Each named turn below is shown by a few rows before and after it. Which turns, in which order, take the first row of each later pair to the second? The first pair is answered.
Q921 (before -> after):
[ -4.9  -1.4 -12.5 -26.7   1.1  -0.7 -20.0  -1.5  -9.9  -3.1 -32.6 -31.5
 -21.7  21.1  27.2  17.7  -9.0] -> [ -4.3   4.2 -15.4 -27.1   6.9  -0.1 -22.7  -1.6 -12.6  -2.1 -29.8 -33.6
 -17.6  21.8  25.3  16.0  -7.0]
[ -3.7  32.9 -27.6   5.5  21.8  -1.0 -16.8  -2.6  -8.3  10.3  20.2 -20.9
  10.8 -11.0 -10.4 -16.5  24.3] -> [ -4.7  20.7 -21.5  26.9  10.9   3.1 -12.3   3.1   4.6  10.5  15.4 -26.6
  12.3 -28.9   8.0 -10.3  19.8]
[ -1.5   4.0  11.2  -4.6  -8.8  -8.5  11.7  24.7  12.4  35.1 -17.8  -1.8
 -12.5 -23.1 -18.8  35.5  -8.4] -> [ -0.1   7.9  13.2 -21.2  -3.8 -10.0  10.5  20.1   5.1  35.2 -18.4   1.4
 -11.9 -13.1 -24.7  34.4  -6.7]
[ -6.5   4.3 -17.8 -12.4  29.5  13.0 -23.2 -22.3   0.6  -2.6  16.1   0.3
   2.8  -2.8 -14.5 -30.1   5.6] -> [-10.7   0.0 -18.0   9.4  23.1  18.5 -24.7 -19.2  10.2  -2.9  15.4  -6.3
   4.1 -14.3  -1.6 -33.3   6.6]
Q567 (before -> after):
[  8.6   1.4   1.1  -9.0 -22.5 -19.1  16.5  11.0 -10.4   7.5  -3.2  -1.8
   3.7  21.0  -9.8  16.6   7.4] -> [  7.5  -7.4   8.9  -2.7 -28.7 -16.1  19.4  10.3   1.4   4.5  -6.4   1.8
   2.2  15.3  -2.3  19.4  -4.4]
[ -6.1 -15.9  25.7 -58.0   8.1  28.0   0.5 -43.7  11.8 -15.8 -27.3  42.9
 -18.9  -4.1 -33.3  -2.6 -48.5] -> [ -1.0  -0.9  14.2 -70.8  23.0  21.7  -9.5 -46.5  -7.8 -13.8 -16.2  42.1
 -14.2   7.4 -48.1  -9.1 -31.4]
[ -2.1  -0.9   0.6  41.7  -6.3   3.4  -6.4   5.3   7.5   1.2  11.3 -12.7
   2.9 -12.8  20.0  10.4   8.9] -> [ -4.6  -6.7   0.6  43.0  -1.4   9.6 -10.6   0.9  10.7  -1.4  10.7 -12.8
   3.6 -14.5  17.1   3.4   1.1]
[-10.1  -1.5  -3.4  19.3  -9.4   3.3   2.2  10.8  -0.3   3.0   1.7  -9.1
   8.5 -12.2  20.6  -0.8   5.2] -> [-14.7  -5.5   0.4  19.9  -4.3   9.6   2.6   5.2   7.1  -0.8   3.0  -8.2
   7.9 -15.9  19.5  -3.4   0.4]
Q371 (before -> after):
[ -3.3 -14.3  17.5  23.6 -13.1 -17.3  -0.4  18.1  -6.7 -17.0  -1.6  -5.4
   1.6  27.6  -3.7  15.4  24.5] -> [ -3.1  -6.1  15.8  -0.4   0.4 -16.2  -3.3   5.6 -18.2 -22.2   0.5   3.1
   1.2  37.6 -20.8   7.9  23.9]
[ 23.6  -9.3 -24.4  -2.2 -12.9 -28.7  -7.3  38.0  -4.7   1.4 -16.9 -10.1
  -7.4 -11.2   0.5  -0.4  31.0] -> [ 19.4  -7.5 -21.7 -39.2   8.2 -20.7 -11.3  14.1 -12.8  -9.2 -17.5   2.2
 -14.6   4.1 -22.3 -14.3  20.6]
[ -5.9 -14.4  19.0  21.9  -7.7 -17.7  27.2 -14.6  39.2  -7.2  -7.2  22.4
  22.0 -27.5 -28.7  -5.2  -5.7] -> [  2.3   0.9   1.4  36.2 -11.8 -33.9  23.0   3.4  24.2   2.6   3.5   8.7
  37.0 -24.2 -21.0  -0.4  25.0]
[ -8.7 -16.8 -10.8  10.2   4.9  23.8 -21.5 -22.8  34.1 -27.4   6.1  21.0
  -4.2 -23.4  -7.0 -14.6  -2.0] -> [ -5.5 -12.5 -19.4  39.7  -9.2  14.7 -22.8  -2.1  30.5 -16.8   9.0   8.7
   5.5 -29.3   7.4  -6.7  17.4]
Then:
(2 to 4 turns a pair)
[  5.3  -5.1   5.3  19.5 -21.5  -6.7   6.6  13.2  -1.3   9.1  -5.8  -6.1
  18.0 -14.3  17.3  16.5  18.0] -> [ -3.0 -19.1  11.2  21.0 -12.0  12.3   2.0  -4.5  18.7  -2.4  -8.1  -6.0
   8.9 -26.3  16.3   2.4  -4.9] : Q567 then Q567
[ -6.0   1.3 -15.0 -13.3  17.9  -0.4  -7.5   8.1 -25.4  21.6   7.3  -8.1
  12.1  40.8  -8.4  -5.4  27.5] -> [-13.3 -12.5   2.6 -34.6  22.8  17.4  -1.4 -13.1 -10.4  11.8  -0.2   7.5
  -2.0  37.7 -16.6 -11.4  -4.4] : Q371 then Q567
[ -5.1 -18.2 -23.3  36.3 -54.8   7.4  -4.4  59.7   0.5  33.1 -23.8  13.5
 -15.9 -27.0  31.3  14.8 -10.6] -> [-18.2 -36.8  -1.8 -21.5 -29.4  40.5  -1.8   7.5  11.6   9.5 -33.6  43.7
 -41.5 -15.9  -1.2  -8.4 -62.8] : Q371 then Q371 then Q371
[ 20.8 -23.3  -9.3  34.4 -17.3  -6.1  18.8  29.7  -1.5  28.7 -14.1  -9.7
   4.4  -0.7  21.7  19.5  -0.6] -> [  9.1 -41.8  -2.5  30.5   2.1  22.6   9.5   2.3  22.8  10.5 -11.2  -2.0
  -4.9 -17.2  20.9  -0.6 -28.9] : Q567 then Q567
[  1.4  -0.3  -6.2 -33.9   3.2 -44.8   5.6  12.0 -26.4  48.3   7.9   5.7
 -18.9  52.9 -13.3  -6.5  29.1] -> [ -6.1 -38.4  23.6  -5.1 -33.8 -27.1  33.7  16.4  22.7  43.8 -15.1   8.8
 -30.2  24.8  21.6  12.6 -18.3] : Q567 then Q567 then Q567
[ 15.8  36.1   3.4  22.2  17.4 -14.2   2.0  36.0 -32.7  12.7  43.9 -10.0
  -0.3  16.9 -15.8  15.4  43.2] -> [ -0.1  25.2   8.3 -12.0  52.3  16.5 -13.5 -10.2 -21.3 -11.1  46.6   4.1
 -11.9  11.1 -40.9 -22.0  10.3] : Q371 then Q921
[  0.7  21.5 -39.2   5.7  42.1 -12.2 -38.0   4.7 -50.6  12.5  20.2 -23.1
   5.5  13.9 -11.5 -24.5  54.4] -> [ -9.5   4.8 -24.7 -14.8  60.5  15.7 -44.3 -31.7 -27.9  -6.9  18.0 -12.8
  -8.0   6.5 -22.5 -46.2  17.9] : Q921 then Q371
[-18.8  -9.0   8.3 -42.7  46.9  36.4 -17.7 -53.1  16.9 -25.3   6.2  13.2
 -11.4  -4.8 -29.6 -47.2 -26.3] -> [-23.5 -11.6  -4.9  -5.4  50.8  43.3 -28.6 -45.2  28.3 -23.6  11.6  -1.6
  -3.1 -27.4  -8.2 -52.5 -18.6] : Q921 then Q921
[ 27.4   5.8 -46.5  68.4  -5.0 -23.6  -4.9  36.0   3.7 -10.9  12.8 -38.8
  -4.3 -20.5   2.1  -0.9   6.6] -> [ 14.1  -4.3 -25.0 -21.3  38.4   4.5 -14.9 -30.2   2.3 -39.2   9.1  -5.2
 -30.2   5.1 -53.9 -35.9 -39.4] : Q567 then Q371 then Q371
[ -3.5  -8.5 -44.8  37.9 -16.5  -9.7 -13.6  32.1  -2.8  -1.9  -1.5  -2.1
   1.4 -11.5 -12.0  12.1  -4.4] -> [ -0.3   6.0 -52.0   9.7  -0.4 -11.1 -24.4  21.5 -21.5  -5.3   4.5   2.3
   3.6   4.2 -33.3  -3.1   3.6] : Q567 then Q371
[  2.8  22.1 -19.1 -28.9  29.6   8.9 -19.9 -11.0 -29.2  -5.3  10.6   4.6
   1.9  10.2 -29.2 -19.7  18.5] -> [ -3.9   8.6 -27.9  31.5  20.1  20.4 -29.6   4.4  -2.2  -4.5  19.7 -17.3
   9.0 -27.3   6.6 -19.9  18.7] : Q921 then Q921
[ -3.5  28.8 -27.8  39.3  -1.8   4.2 -23.7  15.0 -22.8  -1.8  12.2 -15.9
  47.8   3.5  10.8  -5.2  37.5] -> [ -6.4  35.3 -17.6 -21.0  21.8  10.0 -26.2 -17.6 -37.9 -13.2   6.8   3.8
  33.9  31.1 -26.0 -20.9  23.5] : Q567 then Q371
[-30.7  -9.2   6.6  17.3  36.5   3.4  -0.5 -10.2  31.6   3.8  -3.5  -6.4
 -10.2 -19.8  17.2  19.0 -21.6] -> [-29.2 -11.0  18.6 -12.4  28.0  -2.5  12.7 -14.4  24.7   5.8 -12.3   6.9
 -19.4  -5.7   5.0  27.5 -30.4] : Q921 then Q921
